In the rows, 128 means zero.
A state moves one step at a time under one of 7 hidden systems, and each row is a state written as 20 numbers. Each run below is a few steps of one system.
path 1, Riso, 10 rows:
[[ 93 154 119 151  90 107  39 142 101 137  89 106 138 146 110 157 114  97
  149 128]
 [150 132 169  84 149 115 182 114 170 181 155 155 161 125 161 112 108 142
  109 158]
 [106 145 103 169 135 146 150 143  88  42 126 151 103 151 130 145 122 118
  127  87]
 [157  62 168 119 102 109  74 104 158 165 125  79 140 115 145 124 146 107
  125 110]
 [ 91 147  67 102 167 149 191 123 126 143 162 132  93 121  99 121 138 153
  145 167]
 [146 160 133 137  72 113  68 170  76 111  98 124 180 144 129 139 133 145
  129  98]
 [176 114 172 126 167 132 171  94 193 147 106 156 111  88 127 104 124 129
  111 154]
 [ 50 157 100 169 131 140 101 136  98  92 131 124  98 163 121 148 105  86
  150 132]
 [153  91 176  72 105  94 115 118 134 174 163 112 181 137 170 133 122 141
  117 113]
 [141 136  64 139 148 152 210 126 128  86 133 154  87 114 110 130 144 146
  120 111]]
path 2, Guti (10 x 20):
[[201 131 150 131 168 113 126 135 157 197 137 110 113 131 128 107 170 116
  147 160]
 [ 43 105 100 149 159 138 164 102 168 129 155 125 140 118 115 137 105 117
  128 171]
 [138  93 119 138  42 113 115 112  92 114 107 148 177 120 100 124 102 153
  125  83]
 [167 171 179  70 159 149 139 152 130 103 105 142 104 109 132 128 162 172
  116 101]
 [109 171 118 162 164 127  77 134 122 142 103 123  87 151 136 136 108  73
  145 190]
 [118  73 145 128 102  90 146 101 156 164 176 115 167 153 172 145 104  87
  117  97]
 [119 127  75 128 107 168 178 151 101  70 151 115 120 121 118 117 165 169
  115  85]
 [190 145 130 128 132 122  85 133 108 176  96 125 123 110  75  99 160 157
  159 168]
 [ 83 118 164 116 194 109 142  94 182 134 120 153 140 109 136 159  93 119
  123 167]
 [ 97 130 111 169  55 128 124 120 105  88 107 152 136 147 135 134  78  95
  114  83]]
path 3, gituf (10 x 20):
[[105 180  98 119 174 137 192 153 155 150 147 131 111 131  85 140 172 149
  154 133]
 [173 135 122 151 123  96 125 169 125 112 135 119 198 149 188 164 142 121
   99 101]
 [163  70 183 115  98 143 106  81 113 104 105 156 116 103 135  85  92 140
  113 117]
 [ 89 150  94 133 150 141  95 115 139 160  96 115  84 104  60 123 133 127
  163 182]
 [100 180 123  98 133 113 170 170 146 172 183 114 160 174 163 152 139 115
  129 119]
 [151  91 166 172 128 120 150 118 126  59 126 163 153 135 159 144 113 113
  107  72]
 [146  89  85 123  85 149  74 100  86 118  97 103  79  98 107 100 126 135
  129 145]
 [108 167 133  81 169 150 161 145 148 176 158 117 116 122  92 105 167 167
  152 162]
 [145 147 136 157 159  73 138 155 149 129 123 146 200 150 159 191 129 115
  121 112]
 [154  95 153 131  52 133 111  93 116 113 105 145 118 121 158  99  74 104
   97 100]]
path 4, pafi:
[[162 135 106  75  95  93  77 126  68 136 110 122  92 147 142 161 121 122
  136  94]
 [191 112 184 148 185 122 144 106 151 112  93 175 131  95 112 116 129 148
  131 146]
 [ 82 168 114 199 109 162 143 156 135 128 147 122 143 158 136  91 114  87
  125 161]
 [ 80 117 147  58 111  98 106 131 138 170 161  85 150 145 130 166 144 134
  143  86]
 [163  92 102 107 140 127 150  95 121  65  94 158 107  87 156 153 109 154
   90 113]
 [170 135 116 196 136 135 142 135  97 141 139 147 100 153  79  84 150 105
  176 132]
 [ 83 150 163  95 140 156  98 148 169 168 141  80 155 111 137 106 154 145
  119 174]
 [124 134  99 109  70  96 104 127  96 111 104 146 169 134 169 169  74 126
   98 110]
 [163 122 153 144 155 101 172 105 157 123 105 171  93 126  75 149 146 114
  158  70]
 [106 135 131 150 172 180 130 137 136 110 158  98  79 134 169  85 139  97
  117 175]]
path 5, gituf (10 x 20):
[[167  60 105 160 149 116 127 112 109  76 113 135 166  91 101 144 153 176
  130 118]
 [163 157 113  56  95 125  96 128 113 168  85 127 127  94 122 119 116 174
  115 160]
 [116 174 206 139 161 129 131 139 200 166 110 136 132 127 116 120 137 103
  135 144]
 [104 116 116 178 124  96 106 118 120 136 144 132 148 168 176 150  75  60
  125 149]
 [ 86 110 124 118  76 157 163 107  90 100 160 147  93 147 101  96 106 133
  141  75]
 [107 127  72 130 164 152 125 152 131  83 119  85 108 101 103 158 193 158
  128 117]
 [214 134 127  74 153 105 139 148 112 156 149 121 135 135 178 135 156 154
  114 130]
 [178 110 185 175 126 114 135 108 159 136  89 175 175 102  95 102 111 138
  131 140]
 [ 67 152 121 126  84 128  59 123 125 154  97 111 143 123 129 125  82 110
  123 179]
 [ 61 153 167  93 147 135 162 122 150 140 169 128  79 164 132 133 121  94
  145  92]]
path 6, Fas:
[[ 91 144 168 127  80 181 120 128 105 130 148 121  90 146  99  56 123 122
  146 120]
 [127 110 123  77 179 101  81 126 123 131 112 103 142  97 103 179 163 177
  144 141]
 [177 135  89 113  85  98 176 114 122 160 140 162 127 149 176 127  78 102
  103 125]
 [134 156 151 185 124 170 133 150 156  85  79 132 116 105  82 100 167 134
  127 104]
 [ 72 105 140 129 149 111  59 122 114 131 139  99 167 140 169 155  99 108
  127 175]
 [151 129 151  98 146 109 189 100 117 164 163 179  88 155  94 112 116 128
  167 104]
 [131 131  83 135 134 143 149 167 160  90 126  84 147 107 147 163 190 149
   95  93]
 [130 112 148 125  68 155  79 115  86 132 131 121 123 133 160  68  85 117
  113 158]
 [135 116 136 125 164  99 123  97 149 153  84 153 117  97  43 152 141 150
  168 134]
 [112 177  91 123 119 104 155 163 146 144 144 127 162 159 189 174 111  94
   98 126]]
path 7, Fas (10 x 20):
[[ 35 112  88 158 112 130  95 110 126 103 120 110 124 129 121 159  93  99
  129 139]
 [134 163 193  75 138 111 116 137 126 190 153 128  97 169 117 121 142 112
  167 105]
 [178 120  77 121 186 132 172 143 124  93 136 130 138  98 155 146 161 173
  101 150]
 [132  88 115 175  36 133 116 114 107 117 134 122 151 138 135  95 102 104
  114  91]
 [ 76 149 176  98 142 148  99 112 175 152  87 120 107  92  74 121 131 142
  140 151]
 [140 163  76 106 165  82 117 146  80 140 141 138 124 166 163 185 113 114
  142 147]
 [197 116 178 160 117 134 185 133 149 119 142 157 147 133 143  91 142 124
  114  85]
 [ 56  92  95 159 132 170 110 115 149  81 119  92 128  91 118 126 133 136
  111 156]
 [107 137 148  80  95  97  81 120  90 190 149 120 114 170 111 127 108 110
  173 117]
 [187 158 123  87 177 122 183 141 157 132 112 151 124  99 127 146 162 174
  114 128]]
path 8, Riso:
[[198 100 129 172 180  80 140 131 136 119 124 147 170 131 138 168 153 123
  135 119]
 [ 71  84 114 188  95 155 150  98 164 112 128 125 150 102  96 101 106 121
  120 142]
 [ 76 156 167  44  95 149 100 135 112 143 137 104  94 134 123 119 128 146
  134  98]
 [209 154  83  97 164  99 137 140 105 136 119 139 101 133 174 163 136 129
  114 142]
 [154 110 122 237 129 125 141 140 137 126 131 138 171 142  97 106 146 103
  149 135]
 [ 47 103 183 102 128 157 110 109 158 110 124 114 154  93 105 116 120 163
  122 135]
 [132 155  97  55 102 116 125 107  89 136 117 152  63 139 149 144  83 121
  120 119]
 [195 153 116 167 141  95 145 164 144 158 140 121 143 165 150 150 169  88
  136 102]
 [105  80 135 183 156 167 136 128 142  85 149 112 176 100 128  95 144 155
  117 166]
 [ 84 106 146  80  91 132  95  90  92 125 108 141  93 115  75 119  97 153
  155 107]]
path 9, gur, 10 rows:
[[ 71  73 100 124 101 158 133  74 118 120 142 121  82 111 103  97  94 125
  135 142]
 [116 187  53  92 130 105 129 150 123 165 109 114 105 129  91 174 154 140
  149 133]
 [197 144 129 124 145 112 150 154 137 129 122 143 196 116 182 135 131 159
   87 153]
 [136  87 197 168 103 144  58 112 115  98  93 129 147 114 123  95 111 122
  127 128]
 [ 66 141 165 117 158 122 135 100 161 167 139 138  74 146  87 129 112  91
  168 130]
 [117 180  68 123 133 134 167 171 103 121 172 120 117 173 174 145 135 110
  119 120]
 [190  80 121 131 106 130 140 136 122  92 129 109 157 108 134 130 180 168
  107  68]
 [121  67 129 118 115 129 119  60 139 141 106 145 123  80  98 102  83 147
  125 170]
 [ 90 210 101 125 123 120  87 149 118 166  89 130 113 141  94 147 114 112
  150 168]
 [167 172 174 128 176 116 155 177 153 131 148 132 169 154 176 144 158 124
  113 119]]
path 10, Guti:
[[156 139  94 148  77 123 107 128  68 147 140 141 126 164 165  97  82  98
  125 160]
 [133  94 158 104 167 110 160 134 155 139 175 106 134 140 116 154 189 138
  152  65]
 [126 148  48 163 117 163 129 141 135 113  94 116 128  93 127 113 129 142
   99 193]
 [144  91 181  97 115  93 126  83 117 182 139 165 132 137  85 108 101 136
  168 115]
 [ 82 140 146 146 157 152 124 151 160  48  97 121 151 102 148 163 139 142
   93 109]
 [170 179 110 121  73 115 114 140  80 169 119 155 110 163 141 101  88 102
  135 143]
 [101  93 166  96 180 120 125 124 165 135 165  83 108 136 136 159 180 118
  144  88]
 [141 124  49 183 112 148 134 130 107 103 121 125 144 115 156 110 110 124
   98 185]
 [151 107 173 103 115  99 161 105 132 181 155 155 138 141  68 112 138 146
  172  86]
 [ 77 149 120 130 150 164 103 147 159  73  83 104 141  82 129 147 145 159
   96 150]]
path 11, Vuf (10 x 20):
[[100 144  98 146 127 100 129 138 117  72  97 161 177 124 141 195  96 136
  104 108]
 [ 76 155 146 111  75 169 120 122 172 137 101 103  72 113 104 103 130 106
  119 104]
 [180 100 193 105 186 136 120 113 112 142 160 133  98 137 146  87 143 131
  145 153]
 [126 110  65 178 136  94 135 142  98 125 162 125 183 157 162 159 113 108
  128 152]
 [105 147  97 117  86 129 182 128 167 123 104 138 126 106  76 152 145 153
  123  63]
 [142 139 175  75 148 157  61 134 131 125  91  95  93  93 134 114 156 153
  117 151]
 [159 104 121 158 116 106 111 100  85 162 149 155 128 160 148  96  75  92
  143 178]
 [113 150 128 188 151 118 194 144 152  88 130 171 168 145 113 155 130 120
  130  92]
 [ 68 132 148  75  92 156 103 152 154 127 139  63 137 112 133 131 167 148
  111  89]
 [168  84 120  67 144 115 116  75  98 149 135 139  65 120 140 117 103 129
  133 151]]
path 12, pafi (10 x 20):
[[131  98 168 116  71 114 140  82 133 169 142 151  95 148 111  95  86  91
  144  91]
 [ 71 130 135 126 215 142 121 124 116  77 132 136 119 117 109 157 132 153
  146 155]
 [181 103  56 161 106 107 144 137 133 166 154  99 152 139 165 132 146 103
  112 139]
 [124 160 172  64  92 156 153 139 116 132 133 147 126 119  89  91 141 188
  134  91]
 [122 109 127 177 133 133  48 117 130  87  64 108 111 105 135 146 119  95
  115 143]
 [145 137 129 115 145  86 172 103 136 202 160 171 135 156 124 123  90 107
  151 165]
 [ 95 168 139 126 157 156 152 183 141  69 139 113 157 125 149 153 173 156
  105  96]
 [151  63 119 140  58 123 104  94 126 145 138  97 106 132 146 107 119  87
  121  90]
 [ 99 130 142  91 175 134 139 103 100 120 128 168 111 111  70 122 111 182
  164 158]
 [160 149  66 186 144 121 106 163 142 128 106  93 152 124 156 155 161 104
  113 162]]
path 13, Vuf:
[[112 175 102 196 102 157 128 173  91  74 120 141 157 151 136 118 121 120
  117 127]
 [105  80 189 118  83 127 128 101 170 131 130 115 139 119 107 122 136 122
  127  53]
 [ 95 116 136  75 205 140 122 107 130 128 151 119 102 112 157 136 115 141
  126 190]
 [157 157  60 153 110 107 137 148  91 165 152 125  98 177 124 134 140  86
  157 121]
 [189 120 134 145 114 130 168 141 165  99  97 141 175  88 123 128 160 167
   93  92]
 [ 63 107 136 114 113 146  50 117 102 113 105 101 142 101  96 125 115 159
  140 159]
 [142 154 160 109 139  89 142  98 142 184 122 173  84 158 129 137  78  75
  149 136]
 [137 171 127 161 154 169 170 179 117  80 157 132 143 149 174 105 147 130
  102 134]
 [113  52 121 129  78 123 109 113 116 119 154  84 146 129 113 132 155 136
  137  61]
 [125 111 113  84 183 106 144  86 174 149 103 142 106  80 118 162 116 143
  119 171]]
path 14, gur:
[[109 168 129 100 184 120 113 137 156  99  73 140 132  90 130 184 127 155
  107 152]
 [182 133 162 139 101 103  88 133 139 175 123 116 142 152 189 119 106  73
  110 141]
 [134 132 182 176 153 164 146 130 105  92 140 162 101 147  82  75 144 129
  165 112]
 [ 45  89  98 135 141 113 151 113 151 127 178  99 145 145 136 171 125 105
  134 113]
 [152 157  97  43  73 136 143 142  88 134 133 123 101 132 141 123 131 167
  112  91]
 [182 112  95 169 159 128 137 115 168  99  67 136 124  72 123 142 147 135
  100 151]
 [130 110 149 145 105 105  79 117 114 198 140 117 176 139 110 100 108 121
  157 181]
 [ 81 195 186 113 168 139 132 152 110  89 117 172 126 148 108 141 113 145
  146 115]
 [116 115 132 136 121 122 138 132 177 125 147  94 121 146 203 155 131  65
   88  91]
 [179 100 118 116 104 159 142 115  81 126 156 123  72 135 109  67 153 147
  144 106]]

Which system made each run below?
path 15:
[[146  97 212 137 126 100 129 109 156 109 122 159 157 139 160 146 105  98
  116  70]
 [ 93  81  90 131 147 144 166  93 159 108 159 100  66 124 154 138 125  90
  113 115]]
 | Riso
path 16 (2 x 20):
[[202 145 133 113 116  89  93 155 117 130 101 115 133 143 173 170 151 108
  114  80]
 [122  97 101 153  85 169 145 102 137  99 107 140 143  83 133  84  89 147
   88 168]]
 | Vuf
path 17, 2 rows:
[[141 114 115 147 145  96  81 115 166 115  60 122 147  87 151 183 114 111
   99 153]
 [148 159 157 100  89 140 124 116 115 179 138 144  75 156 142  73  94  92
  133 142]]
 | gituf
path 18:
[[123 147 192  85 165 152 129 153  94 102 177 123 103 170 172 113 144 131
  133 103]
 [177  38  95 122 155 128 139  93 119 110 151 106 107  99 133 125 163 153
  124 128]]
 | Fas
path 19 (2 x 20):
[[132  96  99 123 153 158 119 105  92  98 144 109  29 132 130 109 146 112
  143 123]
 [139 117  90 119 129  80  81 142 112 188 136  86 164 137  97 164 163 138
  164 138]]
 | Riso
path 20:
[[ 64  89 157  80 132 129 121 113 140 140 173  84 107 142 118 143 153 126
  153  80]
 [148  69  67 109 146 127 128  93  93  86 129 130 115  93 155 142 113 161
  105 158]]
 | pafi
path 21 (2 x 20):
[[170 157 128 160 144  98 102 172  98 110  99 144 192 133 104 160 157 160
  144 116]
 [142  86 167  81  76 122 102  98 166 161 112 109 153  96 164 114 103 136
   91 126]]
 | gituf
path 22, 2 rows:
[[117 187 133 107 104 153 191 135 151 148 125 159  88 133  77 103 137 138
  143  96]
 [115 112  70 150 168 146 129 150 141 102 152  80 151 113 180 145 157 130
   99 171]]
 | gur
path 23, 2 rows:
[[188 171 138 162 123 102 159 156 112 159 140 172 187 164 143 113 115 122
  131 144]
 [ 71 146 190 135 103 157 137 149 187 114 122 110 149 122 116 123 152 120
  116  74]]
 | pafi
path 24, 2 rows:
[[ 73 135 140  87 116 139  85 136  94 174 172  86 123 152  97 105 147 143
  170 145]
 [201 124 122  96 149  77 159 110 118 136 125 170 118 142 178 169 102 111
  113 109]]
 | Vuf
path 25 (2 x 20):
[[108 144 112 179  90 112  70 124 124 130  63 138 169 111  95 142  95 118
  134 158]
 [124 183 135  99 150  85 163 125 178 186 116 153 104 145 128 169 116  91
  136 125]]
 | pafi
path 26, 2 rows:
[[ 90 129 146  93 106 121 150 125 146 191 194 108 140 167 170 113 102  93
  125 137]
 [142 152 109 123 136 164 133 154  72  53 117 135  79 132 123 122 156 154
  125  88]]
 | gur
path 27 (2 x 20):
[[ 84 134 125 167  53 129 110 150 152 144 123 104 203 131 108 122 127 124
  121 107]
 [103 118 188  50 145 127 144  95 132 117 121 163 105 109 111 134 103 163
  132 102]]
 | Vuf
path 28, 2 rows:
[[128  63 117 185 143 161  93 105 105  88 122 114 131  99 111  89 131 142
  133 175]
 [ 74 111 125 103  96  84 123 101 141 193 147 125 163 143  83 150 104 124
  163 116]]
 | Fas
path 29:
[[127  96 114 107  37 158 125 121 125 132 121 103 152  95 107  85 137 170
  107 103]
 [119 131 117  95 186 134 103 104 150 134  87 125  90  77  95 144 136 157
  133 187]]
 | gur
path 30 (2 x 20):
[[ 99 111 198 104 189  93 101  99 141 135 133 152 131 141 151 161  92 103
  140 141]
 [124 177 130 146  76 140 145 140 111 126 135 147  83 179 152 114  98  70
  126  88]]
 | gur
path 31 (2 x 20):
[[ 91 183 105  99 138 147  88 171 106  88  99 102 118 117 109 163 168 165
  129 115]
 [208 120 141 131 111 110 100 106 119 169  98 154 138 117 152  97  91 118
  114 181]]
 | Riso
path 32 (2 x 20):
[[102 144 124 175 156 167 202 121 152  86 139 168 100 127 118  97 115 117
  121 137]
 [103 146 152 140  58 122  73 149 112 171 121 105 179 144  86 108 129 132
  154 119]]
 | Guti
path 33 (2 x 20):
[[135  50 117 121 146 106 103  83  79 140 171 116  92 148 121 121 117 112
  166 132]
 [106 171  81 126  93 111 179 126 113 126 109 179 132 136  76 149  99 142
  142 100]]
 | gur
path 34:
[[136 182  91  63 137  89 148 133 110 150 115 166 127 135 142 177  93 146
  122 141]
 [155 172 111 162  83 168 113 157 113  84  88 126  83 131 143 106 135 105
  105 109]]
 | Vuf
path 35:
[[100 132 178 123 208 146 163 145 125 100 186 132 135 155 144 125 155 141
  144 128]
 [131  58  84 131 101 104  93  96  79  78 112 129 141 110 137 158 102 143
  118 109]]
 | Riso
path 36 (2 x 20):
[[127 158 168 190 175 121 144 130 185 123  90 168 147 123 129 137 108  88
  123 157]
 [106 118 114 147  64 116  78 124  84 147 148 113 134 173 155 119  87  78
  136 125]]
 | gituf
path 37 (2 x 20):
[[121 149 148 151  71 153 145 134  90 128 163 158 135 168 142  65  84 109
  125 129]
 [109 141 146  95 145 111 104 170 116 133 156  86 165 146 114 168 189 161
  153  85]]
 | Guti
path 38, 2 rows:
[[131 138  91 136 192 138  97 152 120  70 105 103 104 114 171 170 157 124
  108 148]
 [200 101 137 142  85 107 155 119 114 185 162 142 153 150 137  82 121 120
  135 125]]
 | pafi
